128 stands for zero in the data rows.
Each row has a hidden score. How much does it go up from the first row of each pair to the second? 10 means little or no change, 20 a big rise and 0 a big fall. The score is a weighted sum of the row's numbers plus the product of two more (or one squared), each taken from its middle value.
[137 140 102 145 148 111 104 169 145 139 136 124 135 148 113 128]
[ 94 133  99 157 172 129 105 156 129 125 122 132  87 162  98 154] -> 11
[132  97 109 188  99 120  95 155 155 136 149 140 103 117 125 127]
[ 94 105 164 150  88 133  78 156 151 124 111 133 114 141 168 127] -> 11
[190 146  91 139 123 111  95 137 144 161 145 114 127 129 101 149]
[103 148  97  98 151 125 143 138 170 193 161 140  89  87  83 111] -> 11
[122 119 191  77  94 142 119 134 127 129 151 125 118 173 105 148]
[183 149 160 112 142 120 153 147 140 108 130 107 128 130 140 131] -> 8
[ 96 175 144  98 117 140 186 118 152 104 122 132  91  92 142 143]
[112 168 102 190  91  93  81 133 121 100 173 136 141  85 124 154] -> 9
[105 162 141 127 145 157 168 144 139 133 122 130  98 104 102 134]
[125 129 175 133 104 139 127 128 133 106 130 127 103 109 169 153] -> 9
[187 138 163 114 148 122 148 135 121 127 124 109 133 120 156 146]
[116 137 100 116 104 121 104 142 136 134 125 131 192 116 169 144] -> 9
[ 96 139 175 156 166 151  92 160 130 108 108 121  89 127 112 145]
[148 138 151 124 125 144 121 148 129 137 138 109 162 134 162 113] -> 9
[123 175 146  98 102 117 178 149 152  95 122 126  97 124 142 133]
[184 144 133 136 167 133 134 132 131 143 135 103 132 141 138 126] -> 9
[ 94 255  62 255  88   0  57   0   0  32   0 190 255  32  15   0]
[ 94 167 111 108 199 144 121 141 152 154 133 123  91 102 101 132] -> 9
[ 94 147 164 151  94  98 116 135 170  51  56 133  78 123 177 159]
[106 111 153 158 189 118  97 137 145  98 144 114 101 158 136 139] -> 1
[154 135 157 131 150 131 158 130 131 122 131 110 165 134 137 134]
[161 151 159 127 102 120 118 127 137 109 130 116 165 132 136 152] -> 8
[156 150 112 149 138 123 106 134 139 149 133 122 141 143 125 138]
[ 94 152 159 118 188 149 140 145 136 150 119 109 110 119 119 131] -> 10
[ 94 149 135 112 182 149 160 135 145 147 128 111 131 121 121 126]
[ 94 154 175  99 130 174 117 126 171 156 134 125 125  89 112 103] -> 9
[146 134 127 136 167 129 135 135 133 124 138 107 159 135 146 137]
[159 149 137 139 128 117 167 136 126 121 128 120 117 125 151 145] -> 10
[ 94  21 255  41  88   0  57   0   0  32   0 255  75  32  15   0]
[162 153  96  99 178 104  93 137 146 127 113 114 171 144 151 148] -> 11
[109 121 110  96 157 125 180 137 132 156 139 121 126 139 161 130]
[ 98 133 125 164  89 172 157 142 126 101 109 141  77  95 123 157] -> 10
[102 107  86 106 183 129 162 149 131 136 123 117 133 153 157 140]
[106 119  92 177 131 107  96 174 137 137 121 140 101 133 106 152] -> 11
[158 128 160 129 129 130 159 138 126 132 141 117 125 141 139 135]
[ 96 148 116 120 186 150 146 125 148 151 124 118 112 109 126 141] -> 9
[ 96 162 138  51  89 133 192 135 138 137 182 141  98 112  98 115]
[ 97 147 136 154  90 131  67 181 152 149  79 134 155 101 159 106] -> 10
[ 94 138 172 158 167 150 104 165 104 128 121 112  75 171 129 119]
[116 141 126 157  99 157 149 127 140  89 109 134  92 104 146 160] -> 12
[113 135 109  89  94  94 156 164 147  90 131 124 177 174 140 131]
[155 135 130 111 176 140 122 135 136 122 134 108 165 136 147 135] -> 8
[ 94  21  62  41  88   0  57   0   0 255   0 255  75  32  15   0]
[182 165  86 117 156 112  93 154 125 142 129 110 170 136  96 152] -> 7
[194 100  92 163 109 133 144 144 140 139 167 117 105 118 116 126]
[178 138 128 128 155 136 123 128 133 135 134 107 163 147 129 137] -> 12
[172 119 141 115 157 141 153 142 130 104 147 105 172 119 142 133]
[131 165 168 122  93 137 165  84 148  75  95 124  80  69 177 171] -> 14
[181 165  93 111 155  98  89 140 147 135 115 110 168 145 114 154]
[ 94 115  86 186 150  88  86 131 149  89 161 136  94 168  89 158] -> 13
[153 142 132  82 184 145 156 113 126 103 152 111 181 119 160 128]
[177 146 126 126 105 144 129 143 129 115 161 108 113 144 125 134] -> 11
[102 104 171 150 194 111  92 128 147  88 137 111  95 168 152 138]
[124 126 139 152 181 132 116 144 130 127 144 115 121 132 143 134] -> 9
[ 97 144 132 131  90 166 185 119 127  96 122 137 101  91 140 159]
[160 127 155 136 127 143 165 133 140 111 121 118  93 101 158 144] -> 9
[103 120  82 169 166 130 105  96 173  71 151 131 110 188  85 140]
[188  58 127 137 128 185 160 164 104 155 186 111  75 128 130  65] -> 2
[ 94  21  62 250  88 255 255   0   0  32   0 190  75  32  15   0]
[116  98 163  69  92 180 106 110 131 169 133 136 109 146 100 164] -> 10
[110 152 121 136 195 136  98 170 129 136 140 121  98 116 109 132]
[106 145 150 160  99 147 141 106 133  84 114 137  90  82 174 164] -> 12
[ 94 144 147 146 184 148 127 132 141 131 128 112 107 145 128 127]
[185 140 149  82 104 141 175 116 137 104 151 112  99 147 109 153] -> 9
[114 142 142  91  94 114 123 148 135 144 159 121 174 141 120 135]
[ 95 196  83 102 177 108 106 134 119 168 128 139 109 113 105 161] -> 11
[ 98 166 131  77 170 132 124 119 144 167 143 130 105 109 134 140]
[100 125 146 163 128 139 112 141 131 101 126 132  91 124 158 151] -> 9
[ 94  21  62 250  88 255 255   0   0  32   0 190  75  32  15   0]
[101 112  91 115 125 101 134 141 129 126 152 122 188 124 169 151] -> 8
[182 136 146 110 169 138 118 134 136 119 130 103 151 139 139 139]
[ 94 141 143 163 105  98  92 173 131 142 124 136 143  81 178 121] -> 10
[161 147 147  89 186 127  89 127 144 110 107 109 170 139 147 151]
[ 95 123 110 144 122 182 184 152 122 124 138 140  85  90 103 134] -> 10
[145 111  88 120 155 105 160 130 145 150 127 123 146 158 134 148]
[188 126 103 152 142 136 132 136 144 137 137 109 101 111 134 143] -> 7
[113 137 111 128 170 140 153 137 146 112 135 110 143 143 128 137]
[123 140 162 147 148 134 133 130 130 133 128 116 130 132 145 140] -> 12
[186 143 127 139 148 122 123 131 136 133 114 110 146 160 122 147]
[137 130 168 122 190 142 148 131 127  91 132 110 161 115 145 139] -> 9
[110 122 159 119 191 134 125 141 135 115 136 110 116 148 158 132]
[113 147 131 122 131 130 134 128 143 146 137 116 169 123 140 138] -> 11
[128 119 115 183 114 129 110 153 125 126 157 136 112 108 139 136]
[ 94  90 178 178  88  40  57 120 161  72 136 140  95 129 233 114] -> 18
[127 124 112 126 153 141 161 132 129 115 125 117 176 144 149 141]
[129 141 120 134 169 161 151 136 133 137 134 105 145 171 154  80] -> 9
[183 119 165  98 144 137 148 144 134 126 125 107 133 128 151 137]
[ 94 140  94 162 170 103  96 146 120 108 135 131 101 168 103 168] -> 12
[159 142 156 128 123 130 114 131 129 116 145 116 175 119 151 137]
[160 131 114 149 146 127 114 141 133 157 138 120 117 148 132 134] -> 11
[ 95 187 110 104 206 127  88 132 126 140  90 127  88 138 103 172]
[ 99 151 138  88  92 112 171 129 124 125 169 129 136 149 121 146] -> 10
[109 128 107 136  90 189 200  48 136  60  79 137  77  48 170 182]
[ 96 136 103 128  89 107  63 179 153 155 100 133 200  71 199  86] -> 3
[119 132 127 127 186 142 131 136 140 112 131 113 130 163 144 129]
[105 104 127 201 114  99  90 117 128  83 189 142 100 110 171 136] -> 11
[138 149 133 152 134 144 132 127 130 124 133 123 142 132 149 133]
[ 94 167  99 169  88  93  64 160 121 112 160 124 202  74 138 131] -> 10
[172 215  62 139 174   0  57  98 125 169   0 119 184 197 172 119]
[102 121 165 104  93 122 114 119 126 158 159 124 158 137 134 154] -> 9
[ 95  91 188 152 130 104  76 128 147  74 145 129  82 149 187 137]
[105 154 143 121 125 146 170 136 127 104 134 130  98 116 131 152] -> 8
[ 95 155 123 115 155 139 159 124 149 138 139 115 162 119 127 129]
[200  54 131  65  89 176  80  79 152 148  76 118 121 191 138 170] -> 10
[178 142 113 116 154 123 112 151 142 138 135 107 163 143 124 130]
[ 97  87 140 104  89 151  86 124 153 183 118 136 141 102 159 148] -> 11
[196  92  81 158 118  99 135 173 156 142 150 116  84 147  71 128]
[ 95  71  97  90  88 105  70 130 187 199  67 144 174  68 227 102] -> 14
[ 96 114 138  99 187 141 168 166 121 144 112 112 135 125 140 137]
[ 94 255 238  41 255 247  57   0   0 159   0 135  75  32  15   0] -> 6
[ 94 195  62 198  88   0  57   0   0  32 218 130 136  32  15 227]
[ 94 174 137  41 166 149 167   0 182 169 203 111 166  32 137   0] -> 9
[ 96 157 104 148  94  79  69 194 101 175 114 147 143  64 159 138]
[ 94 165 185 108  88 104 138 135 149  56  95 128  85 126 159 164] -> 15
[132  90  83 158 102 199 193 115 119 105 154 137  95  92 140 131]
[131  21  62 134  88 143 198 174 124 154 219 142  75 105 104  50] -> 10
[195 109 118 143 101 167 149 115 118 145 139 118  88  87 162 148]
[ 94 144 114  96 126 143 166 137 148 134 147 122 135 145 132 124] -> 13
[100  85 203  91  91 166  76 134 157 131  87 128 109 161 140 144]
[104  99 170 163 162 103  90 121 153  87 168 121  96 157 154 127] -> 10
[100 139 114 104  94 132 168 126 159 121 128 130 158 156 123 136]
[135  95 148 176 103 152 117 160 105 136 142 138  97  86 177 123] -> 6
[127 135 110 129 152 146 159 111 144 113 135 117 175 142 136 137]
[105 101  89 154 143 150 147 167 128 140 133 134  98 133 124 135] -> 9
[165 111 123 147 124 147 134 134 146 152 126 126 109 132 131 137]
[ 94  80 151 172 189  92  71 116 148  64 173 118  80 161 168 132] -> 12
[ 98 131  73 202  95  79  80 186  99 136 168 147 114  75  86 153]
[135 123  97 166 118 149 133 139 140 125 149 130 118 126 121 137] -> 10
[ 96  75 151  76  97 185  75 102 146 192  95 145  79 134  96 175]
[ 99 133  91 104 127 146 153 136 152 109 119 125 180 163 129 135] -> 9
[147 107 173 133 107 162 135 153 115 144 134 130 104  96 154 131]
[105 148 158 116 131 134 131 135 144 144 138 118 138 121 134 137] -> 12
[135 128 171 111 108 127 131 140 133 137 131 118 140 148 137 145]
[ 95 144 153 148 189 146 112 139 149 127 131 114  95 136 116 123] -> 9
[ 98 104  91 122 104 119 107 147 132 131 132 126 195 122 176 149]
[ 99  94  83  96 115 109 176 133 121 111 144 128 158 170 154 163] -> 11
[114 133 112 147 161 136 122 143 137 122 116 126 118 163 136 142]
[103 107 187 113  93 163  81 162 153 156  99 134 124  92 161 115] -> 9
[161 141 135 110 133 136 136 141 123 143 146 126 122 156 132 133]
[109 116 172 148 138 121 103 131 135 100 161 126 106 138 160 138] -> 10
[143 110 141 123 174 125 164 141 141 129 140 106 167 120 126 136]
[180 138 130 148 137 140 143 136 127 129 130 108 142 152 136 127] -> 7
[103 182  85 169 103 132 106 110 154  78 140 133 158 117  97 153]
[ 94 169  62 205  88   0  57   0   0  32 234 137 121  32  15 224] -> 11
[116 162 145 115  99 142 178 117 133  88 118 131  96  96 150 165]
[127 122 181 146  89 166 141 117  97 105 148 133  76  82 178 149] -> 7
[113 134  98 161 117 163 143 129 151 100 127 132 129 136 125 136]
[ 94  96  81 204 136  74  79 113 164  76 196 140  90 156  77 143] -> 13
[184 128 155 129 157 134 157 131 134 116 123 107 147 125 146 138]
[115 139 122 166  90 177 159  61 126  70  95 138  78  53 167 186] -> 14
[136 139 123 133 180 141 137 121 128 147 140 113 140 145 132 135]
[199  97  87 130 112 120 106 161 155 158 147 118  97 162  97 125] -> 9
[ 94 154 158 141 153 135 141 122 141 130 138 118 125 131 126 135]
[117 121  96 128 140 144 168 157 147 128 122 129 110 144 109 139] -> 9
[120 161 174 122  98 154 157  97 127  86 117 128  89  78 160 170]
[138 102 169 112  88 200 139   0  90 178 150 100 162 206 131 120] -> 12
[ 95 141 170 144 139 121 119 134 124 105 151 127 117 123 148 149]
[196 118 116 121 120 142 146 145 128 127 153 116  91 150 138 130] -> 9
[151 147 160 114 117 139 163 132 138 130 133 115 119 133 141 132]
[168 137 125 128 142 134 131 143 130 138 139 103 151 134 149 131] -> 9
[149 139 151 107  99 142 107 131 139 113 153 112 159 133 122 151]
[164 136  99  93 181 125 109 127 153 131 120 116 173 136 164 132] -> 10
[119  90  81 146 106 145 135 172 128 176 155 145 101 108 112 124]
[ 94 103 161 112  88 134  87 133 146 160 135 122 153 110 154 150] -> 11
[105 107  87 130  96 154 137 134 131  90 122 125 194 178 125 149]
[ 94 130 168 157 154 140 105 138 131 107 134 117  97 145 146 139] -> 10
[133 147 117 156 149 138 123 131 137 119 142 122 142 152 130 128]
[ 94 136 188 169  88   0  57 142   0  83 181 142 111  32 202 172] -> 7
